128 stands for zero in the data rows.
Here is a table of points, one per row:
[127 163 162 191 147 167  80 179 129 144 121 111 138  96 123 133 133 131  82 123  89 143  88 115 144 125 149 156 117 111 135 130 120 130 141 139 152 116 115 134 131 153 157 127 163 159 102 125]
[121 137 214 149 113  71 150 110 156 117 116 142 126 100 112 106  89 147 133 124  96 118 133 107 126 111 100  81 125 163 253  86 121 118  88 115 142 143  44 180 133 125 128 119 118 163  94 115]
[100  83 125 152 144 105 140 169 147 119 141  99 162 108 101  94 133  96 103 111  97  76 221 124 103  99 150 122 135 118 120 134  83 108 142 106 144  46 109  88 106 133 215  94 142 105 116 129]
[ 48  52 164 128 109 156 138 142 104 175 183 114 131 144 109 154 103 186 130 156 122 104 105  98 142 116 174 117 142 168 148 122 134 141 195 122 102 165 107 157 136 145 174 156 156 129 139 115]
[126 127 135 126 118 166  97 115 132 104  99 118  85 133 113  93 192 154  95 162 156 104 155  79 152 149 110 150 142  80 175 120 142 123 137 107 105 180 140 109  44 121 126 132  91 113  99 189]
[137 158 115 175  70 118 163  63 119 121 185 133  84 177 120 144 122 121 139 136  64 142 147 124 140 141 110 127 177  84 136 149 137 115  77  69  84  71 175  88 166 153 137 115 128 173 137  67]
[ 50  94 142 177 113 113 149 133 133 110  92  54 168 115 188 156  98 112 112 161 104 160 118 106 102 124 121 152 175 132 133 235 134 186 121 185 130 142 114  64 130  47 190 148 155  97 131 166]
[114  87 143  85 106 123 149 118 186 106 158 140 101  64 100 114 114 108 115 134 111 133 136 134  64 141 134 163 175 175 238 155 138 120 159 156 154 133 169  90 101 143 129  92 128  94 111  96]
[159 169  96 128 144 104 129 106 142 154 107 127 108 136 128 152 164 141  83 130 107 109 143 132 154  81  65 124 149 130 125 123  70 123 154 131 151 119 102 153 122 123 160 103 162  65  91 175]
[107 173  71 154 173 163  97 186 128 123 136 106 127 155 139 104  98 115 129 129 134 100 155 133 149 154 102 155 143 150 153 145  80 216 154  95  99 116  99  57 153 177 138 106  82 104 139  75]
[ 63 143 119  69 112  68 127  89 149 154 128 158 116 155 144 199 133  76 136 104 135 182 135 173 160 223 152 127 131 120 123 145 162 122   4 111 131  73  99 162  88 170 143 161 102 110 118  89]
[148 148 167 167 144 120 131 155 145 194 107 199 151 125 148 156  88 147 140 192 138 134 106  89 117 131  86 163 104 105 138 128 140 142  84 156  53 110 141 134 113 114 138 139 105 145  87 152]
[ 89 112  81 123 128  52  38 119 133  86  85 146 187  95  98  95 154 138 127 124 130 137 106 138 114 121 134  62 144 127 101 129 142 192 114 117 118  88 131 152 106  67 105  98  63 130 139  79]
[119 170 151  74  44 142  97 100 134 113 147 126 210 143 191 105  94 147 114 162 129 161 125 123 169 150 111 119 162 110 114 160 137 118  97 164 102  74 167  48 129 166 134 136 122 116 154 121]
[110 119 141 120 133 147 139 152 148 182 120 140 115 117  92 139  97 113 116 132 130  92 127  65  85  74  98 157 124 109  31 122 137 125 133  96 106 199 146  73 126 132  95 124 118 111  63 175]
[ 99  90 186 134 120 114 121  89   0 200 138 104  56 123 157  89 115 125 167 114 146 144 154 160 136 129 133 131 123  95 143 174 124 135 132 142 137 131 133  98 112 128 144 121 122 102 131 108]
[134 111 104 156 138 105 137 127 152  90 131 131 125 147  84 115  81 140 218 152  48 140 106 109 152 140 170 107 135 106 122 113 138 110  75 124 171 130 114  93 148 106 140 150 131 153  87 170]
[116 147 186 137  80  85 111 163 148 158 110 120 146  89 171  73 128 119 117  93 153 113 120 132 141 132 144 145 119 133 116 116 162 127  71  45 220 148 131 108 134  73 124 109 136 153  55  79]
[181 140 143 116 136 132 141 138  88 107  95 161 156  27 129 145 107 153 137 178  91 164  79 109 111 151  98 146 104 117 110 116 111 122  85 158 122 134 149 136 110 127 140 148 126 128 124 182]
[162 161 156 118 196 146 223 155  78 155 133  96 121 102 118 118  77 133  76 219 116  77  32  95 129 121 179 134 123  85 146 111 139 120  96 138 103 145 150 135 126 111  92 149 101 153 128 144]
[146 130 118 158 140 133 114 128 105  96 153 115  93 146 207 145 182 101 102  85 115  99 137 123 105 139 126 130 118 152 110 121  35  96 115 211 137 168  84 141 135 141 135 132  93 112 129  52]
[118  95  87  55 153 115 148 151 128 117 128  96 111 160 169 123 137 139 101 138 128 120 102 111 169 133 129 122 132 223  82 133 167 134  93 205 161 100 127  84 165 178 126 107 156 138 147  94]
[125  70 147 142  84 110 123 171  79 141 111 139 110 142 126 185 120 125 141 105 116 112 117 112 231 113 128 136 120 156 153 141 133 142 152 118  86 148 127 156  29 142 100 126 106 164 142 134]
[116 151 104 113 133  98  89 108 158 127 119 146 132  91 139 101  84 123 123 119 152 114 134 129 170 144 107 100 169 141 143  95  92 133 146 167  94 172 160 197 114  86 109 150 183 128 114 105]
[188 124 155 144 124  91 131  95 151 141  93 130 188 131 153 138 139 123 151 162 112 158 140 130 141 103 189 150 141 179 129  96 102 125 164 139 119 179 124  77 126  94 113 136 131 174 141 149]
[147 182  65 118 141 144 151 128 118 103 132 155 148 118 127  82 121 125 150 113 140 105 127 132 126 112 131  70 163 168 101 102 172 147  73 116 123 164 125 136 153 121 155 161  17 144 170 167]
[133 130 109 141 137 179 119 128 100  97 154 153 138 125 195 132 118 111 114 170 166 102 128 127 139  91 114 120  84 117 167 138 140 149 113  88 110 136 127 132 151 128 127  82 127 127  82 252]
[ 70  94 127  89 157 130 172 143 149 122 121 158 116 130 121 134 143 149 114 123 140  81 152 136 134 170 114 133 129 131  66 107 121 125  81 187 160  68 139 120 155 168  91 161 154 127 169 115]
[204 149 107  99 138 168 150 137 126 155 133 117 104 153 175 128 155 134 146 137 107 155 101 112 172 142 165 118 137 100 136 145 186 176  72 124 155 134 165  70 148 126  67  95 109  94 128 137]
[112 114 146 164 122 116 108 123 157 130 151 183 171 141 138 168 189  70 119 155  90 158 182  76 160 149 118 130 131 105 130 110 143 109 130 204 157 121 161 122 192 113 109 191 100 137 105 125]
[166  89 117 119 139  92 148 134 130 103 137  97 118 149 114 113 103 113 107 125 109 151 119 105 162 136  89 147 134 125  97 153 125 166 147 130 143 157 118 204 142  73 149 120 101 142  98 138]
[141 149 143 166 142 102 101 155 216 106 125 127 106 219 114 100 129 154 127 109 125  76 171 107  97 107 113 136 145 168  76 140 142  85 135 115 135 110  90 151 113 170 150 104 160   0  90 164]
[ 59 150  73 153 148 165 120 133 112  92  89 130  95 164  84 118 140 115  72 141 171 119 173  92 143 113 110 155 130 144 118  70  88 114 133 118 173 134 180 152 217 116 157  61 161 141 132 193]
[ 78 149 132 115 157 124 189 130 115 127 136 163 120 131  91 100 145 131 134  72 176 148 125 120 109 139 133  51 150 125  84 129 110 152 123 110  92 134 137  64 109  73 141 163 172 160  68 135]
[105  81 102 184 123 128 147  71  99 107 120 128 127  92 176 114 119 179 109  93 120 124  91 136 125 134 126 129 130 140 125 129 142 144 116 179 160  54 136 154  93 178  99 134 167 138 104 116]
[126 142 182 143 123  62 141  98 129 101  96 152  76 143 140 143 116 144 102 128 117 116 105 127 111  86 143 101 141 159 114 159  72 123 102 131 145 150 230 136 102  82 122  96  66 140 152 130]
[132 109 128  75 122 164 120 123  15 149 104 136 138  93  99  96 140 125 112 162  97  90 158 122 153  90 157 151  85 145 127 147 129 108 145 139  74 143 115 143 108 131 101 114 155 132 155 135]
[123 139 142 172 150 105 135 128 140 126 146 153 109 115 150  75 109 146 129 124 121  93 193 136 228 139 117 129 140 148  99 126  92 145 171 128 176 106 167 123  83 138 157 176 137 138 149 140]
[121 137 111 163  59 106 115 104 133 157 120 124 104 138 152 130 136  97 149 111 182 134  93 115 111 152 197 125  62  89 156 102 139  97 129  69 127  74 111 108 125  99  80 161 114 146 162 144]
[121 194 122 117 142 117 100 117 157 112 112 169  87  85 119 128 133 148 161 157  62 249 134  88 107 109 152 140 112 141 102 227 189 111  82  62 134 109 134 134 133 105 125 153 129 149 124 112]
[ 86 121  93  85 155 116 112 122 142 111 145 107 142 161 108 148 120 147  71 140 122 122 141 132 140 140 103 153 152 125 148 129  61  95 101 130 158 140  84 118 181  94 107 138 130 106 124 108]
[107 106 147 112 118 117 112  96 126 144 129 130  69  89  39  99 153 137 165 101 125 163  75 107 127 133 117 123 149  97 129  99 135 152  87 147 130 147 117  78 152 146 149 125 137 128 148  84]
[154 172  89  82  99 133 123 150 144  97 141 120  91 147 136 155  71 132 163 113 156 170 119 150 155 141 169  76  60  90 150 136 175  99 139 135 118  74 173 143 151 154 160 146 133  62 155  80]
[121 157 135 189 119 109 177 109 123 137 141  95 111  74  85 141 142 143 152 106 170 152 182 125 131  91  95  84 106 172 128 145  92 158 122 125 172 106 165 129 107  90 115 143 135 141 124  93]
[146 168 120  66 143 132 179 170 189 101 151 138 135  93 199  81 146 103 159  76 164 136 107  67 117 105 123  96 160 103 145 181 101 134 118  30 138 134 124 134 212  84  83 142 100 161 151 112]
[114 130 164  82  86 189 122 149 160 142 161  89 114 180 125 115 133 123 119 132 104 118  85 149 149 165 124  97 134 139 151 128  36 139  80  99 119  92 161 107 146 156 122 126 118 118 163 163]
[109 138 105 144 152 118  84  99  93 151 245 130 167 102  99 149 121 135 119 116 129 111  87  46 146 109 151 151  92 232 133 125 138 150 121 170 129 147 153 114 107 104 124 124 152 147 117 174]
[148  75 142  60 146 129  94 141  61 126 143 126 174 154 162 167 136 114 164 117 119  96 116 132  86 165   0 132 124 129 110  93 175 100 113 117 136  81 181  87 120 103 129 136 141 124 168  95]
[158  69 104 102 103 136  90 140 145 174 107 196  86  74 133 195 104 137 152 158 144 102 146 146 149 134 167 101 116 136 133 178  95 178 144 112 174 140  91 138 148 108 150  90 200 188 137 207]
[113 130 177 137  92 123  84 184  96 139 137  82 115 115 108 115  92 101 112 131 184 185 182 117 110  81 122 141 115 140 150 117 178 142 115 135  95 140 148 167 137 168 129 183 143 135 114 199]
[124  83 193 124 147 118 116 111 136  57 124 122  86 131 165 146 105 114  34 127 104  89 117 111 157 114 128 169 103 156 178 103 117 220 133  77  76 102 106 134 155 148 129 139 174  75 127 134]
[180 133 108 114 131 163 137 151  99 105 149 158 147 123 160 100 133 154 118 115 127 148 177  73 119  92 135  87 194 151 113  97 111 141 140  58 116 124  99 102 151  78  86 178  89 142 107 112]
[204 198 114 124 133 134 147 164  96  86 125 132  83 130  59 105 131  87 115 151 146 104 121 174 111 140 114  58 157 198 146  91 176 125 110 112 101 135 121 127 160  74  46 163 136 160 118  83]
[107  23 117 172 141 216 101 140 141 136 117 127  93 114 228 106 111 128 112 112 111 173 141 105 178 151 141 118 147 148 101 116 114 120   0 139 144  87 144 159  87 124 127 144 184  84 161  88]
[ 83 126 173 113 106 255 165 100 139  65 117 123 156 103 127 159  88 112 148 141 107 106 153 128 131 134 146 133  92 133  57 134 115 130 133 135 108 120 119 126 158 142  98 105 130 128  87  84]
[  0 156 112  38  94 102 119 173 150 128 139 110  68 154 156 137 186  39 237 151  61 173  84 150 158 116 106  98 162  82 124 114 131  88 133 101 137  75 169 127  71 112 100 156 127 120 123  84]
[124 114 146 148 134 110 141 186 121 153 155 130 217 126 135 168 118 169 157 147 102 114 196 156 132 130 138 128  98 143 113 163 124 117 133 132 132  99 134 147 128 154 100 131 115 101 134 135]
[ 86  73 111 123 161 153 116 105 205  94 111 127 159 163 124 116 117  65 163 103 154 155 113 140 180   4 100 166 142 123 143 157 115 116 117 162 184  69 114 122 153 185 140 138 138 151 144 130]
[143  98 114 143  93 116 172 116 191 113 151 109 166 104 141 147 190 127 131 186 162 139 123 148 126  65 167 143 108 126 127  92 112 151  96 138 115 153 119 114  95 145 108 136 163  96 162  90]
These points spread out most along one direction. Take the direction at right angles to it along which they spread out most. Go by this last direction. For each point below, how far along it does it lie, from 0 to 99? The average is 50, and the first point in the table lies past the average. One standard deviation of the points above along it is 16.
[128 105 106 128 155 124 100 136 109 109  87  38  97  70 123 156 136 146 135 126 131 122 146 106 116 148 143 112 140 136 132 152 144 107 133  68  42 154 135 138 175 215 139 151 136 192 107 137] 44
[150  99 172 160 151 143 127 138 132 123 185 123 177 111 120 139 130 120 105 104 163 161  88 149 155 103 111 184 148 118 118 142  94 147 143 123 112 150  65 160 131 144 149  86 163 155 161 177] 59
[ 96 106 160 233 142 151 139 124 131 120 121 132 144  44 104 134 161 106 141 130 129 111  56 111 198 143 129 165 181 133 142 150 142  74 151 152 121  98 110 154 181 109 170 108 121  39 134 143] 63
[168 122 114 109  92 161 135 108 153 166 165 129 138 163 129 110 135 113 132 138 148 114  94 144  75 181 128 169 156 111  90 159 136 115 165 136 139  78 103 115 124 164 127 120 120 177 175 117] 54
[158  79 124 163 119 129 141 109 141 144  39 174 189 143 164 142  95 133 151 120 123 158  89  94  87 140 136 113 115 135 199 101 124  95 105 120  92 130 153 120 113 108  78 155 170 137  91 127] 39
[154 176 142 126 101 136 112 135 119 102 145 146 136 126 115 109 116 132 220 102 162  93 141  86  99 128 164 227 251 141 122  23  74 171  99 121 150  92 125 179 131  66 101 132  90 155 118 113] 34
[ 77 117 114 162  64 105 155 139 104 137 141 117 104 106 149 147 107 125 101 145 162 111 143 120 132 140  92 130 150 168  95 125  71 129 139   0 204 164 140 145 127 183 149 141 133  65 113 127] 60
[147 120 148 143 119 129 154  83 149 115 143 129 146 172 163  93 140 125 149 255 173 140 132 112 151 139  79 125 130 130 128 133 129 100  61 144 100 139 155 118 108 122 115 137  95 140  81  77] 43
[151 163 150 118 155 159  92  90 134  99 158 138 130 152 116 137 132 143  93 149 135  98 129 141 108 123 121 158  91 118 137 122 183 159 124  51 183 163 131 123  67 141 153 126 140 148 122 122] 43
[150 104 152 131 161 165 127 114 166 156 138 103  85 121 156 136  97  97  96  99 113 109 152 118 119 141 114  56 200 133  75 123 146  79 161 108 150  95 128 134  60 186  85  92 132 128 143  91] 61
[ 96 121  77 141 133 200 154 144 172 168 144 135  85 140 203 149 130 177  72 126 128 112 121 181 130  85 117 162 172 118 117  62 173 118 141 192 137 119 147 117 201 128 202 115 115 128 121 147] 68
[ 82 109 176 185 174  76 128 115 176 139  96  99  97  69 220 127 106 130 119 122  98 117 185 125 109 122 137 152 127 127 132  89 127 167 107 126 131 109 126 164  83 135  57 157  94 122 124 100] 58
[117 168 132  79 204 120 209 101 128 114 118 104 177 168 153 139 154 112 180 114 137 188 125 131 141 166 113 123 153  93 168 116 155  89 126 115 109 105 131  98  56 155 127  92 146  87 138 150] 51
[ 81 122  86 140  94 157 148 153 115 123 167 131  98 150 149  76 109  94 112 104 105 111 160 128 136 135 121 150 120 150 173 156 139 104 138 140 137 182  92 102 134 158 148 121 147 118 170 103] 64
[116 132 122  90 147  84 131  81 135 139 181 130 116 122 163  88 115 138 136 121  84 228 111 143 143 184 125 100 110 139  98   8 120 146 177  21 114 120 127 138 143 107 113 126 102 106 124 138] 34
[147  17 123 158 127 127 123 132 186 171 122 114 102 140  99  86  95 109 116  87 141  96 105 139 127 134 121 143  51 126 124 146 151 123  78  10  71 149 164 140  83  95 125 163  95 113 107 149] 42
